Where one turn sends some rows of the set: a few examples, then the rows asked
k_50: [  9.4 -32.0   9.3  10.0  -6.2  10.9 -26.1 -11.3  -1.4  16.4  24.9  14.9
  18.9  -8.0]
k_830: [  9.2 -26.2  13.7  17.2 -10.1  11.6 -34.4  -4.4  -3.4  10.2  14.1  11.5
  22.8  -5.6]
k_930: [ 16.9   4.7  -4.1  -7.6   2.3  24.9   5.1  -4.1 -10.7 -10.9   9.2  39.4
   7.3 -13.0]
k_651: [ 46.2   0.8   8.1 -13.1 -31.8 -22.1   6.8  13.3  -9.5  26.8   3.8 -33.0
  20.5  14.4]
k_688: [ 37.1   4.5   0.3  -8.5 -31.8 -19.0  15.3   1.1   7.9  25.1  11.4 -42.2
   6.6  10.1]
k_838: [ 41.2  -3.0   1.9 -10.7 -19.0 -22.3  13.8   4.0   6.9  30.2  20.6 -36.8
   8.4   5.7]
k_941: [ 17.9  -8.9  -3.4  -8.4  -7.5  20.3  -2.5  -8.6 -13.4  -9.8   6.7  44.2
   7.8  -9.7]
k_676: [ 28.5   7.5 -16.4 -27.0 -48.8  22.7   2.7   7.5  -5.2   4.8 -12.0  29.9
   8.6   3.9]
k_767: [ 15.7 -28.2  16.0   8.5 -17.4  11.3 -32.7  -1.8 -14.1  11.6   6.5  18.3
  30.3   0.2]
k_503: [ 46.2  -3.0   1.4 -20.1 -23.5 -22.8  14.8   7.2  -3.6  33.9  14.0 -29.4
  14.9  12.2]
k_161: [ 23.4  15.8  -6.5  -2.5 -51.1  22.2  -8.1  12.6   6.3  -5.8 -19.1  16.3
   3.3  -4.0]
k_415: [ 13.8  -8.5  -2.4  -1.4  -4.3  21.9  -2.7 -10.3  -4.7 -11.5  10.6  40.9
   2.1 -16.3]
k_233: [ 16.4   5.9 -22.7 -10.0 -27.4  23.8   8.2  -5.3  25.9   4.7  15.4  15.7
 -15.2 -18.4]
k_32: [ 39.6   4.4  11.4  -0.2 -30.4 -21.5   4.3  13.3  -1.4  22.7   0.9 -40.2
  14.9   7.9]
k_671: [ 16.7  -4.6   2.2  -2.8 -16.1  20.4  -9.1  -2.7 -16.4 -13.0  -3.2  44.5
  11.9  -7.6]
k_328: [ 41.4   6.7   4.5 -10.1 -36.4 -19.3  12.4   4.9  -1.0  23.7   3.9 -39.1
  12.9  13.9]
k_55: [ 48.8   7.2   0.5 -14.6 -32.8 -19.9   2.9   3.3 -22.4  22.9  -3.0 -25.3
  24.8  18.7]
k_293: [ 13.5  12.0   2.2   6.4  -1.1  23.5  -3.4   1.3  -7.6 -18.8   0.0  32.8
   7.2 -14.2]
k_131: [ 39.8   3.9  -0.4 -15.1 -31.3 -18.3  17.1   0.0   3.6  26.9  11.6 -37.8
   9.6  11.0]
k_721: [ 15.7 -35.2   4.9  -1.9  -6.4  10.6 -21.5 -12.5  -7.1  20.1  24.8  20.0
  22.0  -2.8]
k_409: [ 17.2  10.9   2.1  -0.7  -6.7  23.9  -4.0   3.2 -16.8 -17.1  -4.6  36.1
  12.0  -8.7]
k_299: [ 38.6   1.0 -11.0  -8.8 -10.7 -19.4  15.5 -11.1   4.1  26.0  29.0 -34.0
   2.7   0.3]
k_107: [ 39.0   6.6   4.3  -5.7 -34.7 -17.8  12.6   4.4   4.3  22.3   6.5 -43.4
   9.0  11.2]
k_960: [ 13.4   6.3  -2.8   2.1   3.4  23.3   1.5  -4.5  -4.3 -14.7   8.0  33.7
   2.9 -16.8]
k_708: [ 25.9   1.9 -23.7 -33.6 -35.2  21.9  11.9  -2.7   9.8  12.0   9.8  29.1
  -3.5  -4.9]
k_326: [ 12.4  14.2 -10.6   6.1 -37.2  24.0  -3.6   5.3  24.7  -4.4  -4.0   6.2
  -9.5 -15.2]
k_364: [ 12.6  -1.5   5.9   7.0 -12.7  21.1 -10.9  -4.3  -8.7 -16.5  -4.7  37.4
   9.2 -11.0]
k_146: [ 18.7 -31.7   9.5  -5.2 -13.3  12.5 -27.0  -6.1 -16.6  17.6  14.5  24.2
  31.0   2.7]
k_769: [ 49.1  -1.1 -10.4 -26.0 -21.2 -22.1  14.1  -6.9 -15.2  30.7  17.8 -19.8
  15.6  12.7]
k_756: [ 40.6  14.8   6.1   9.4 -31.2 -20.5  -4.1   5.3 -10.2  10.6  -7.5 -38.0
  17.0   9.4]
k_743: [ 33.1   9.7   1.1  12.3 -17.8 -19.3   2.4  -2.9   7.9  13.9  13.4 -44.9
   3.8  -2.2]
k_884: [ 37.9   1.4   7.4   0.9 -22.5 -20.7   7.7   7.4   8.2  24.5  13.3 -42.1
   7.7   4.6]
k_353: [ 10.8  -3.1   2.7   8.7  -6.3  20.9  -8.4  -7.4  -1.1 -16.0   4.3  36.9
   2.4 -17.1]
k_609: [ 21.0   7.7  -3.1 -10.1  -2.9  25.2   3.1   0.3 -17.4 -12.9   2.6  40.8
  10.9  -8.9]
k_439: [ 42.4   3.7   1.5 -15.8 -36.8 -19.0  16.3   2.9  -0.5  25.7   7.7 -38.1
  12.3  14.5]

k_756 goes to k_55
k_830 goes to k_767
k_838 goes to k_884
Now find these:
k_131 goes to k_688
k_409 goes to k_609
k_364 goes to k_671
k_708 goes to k_233

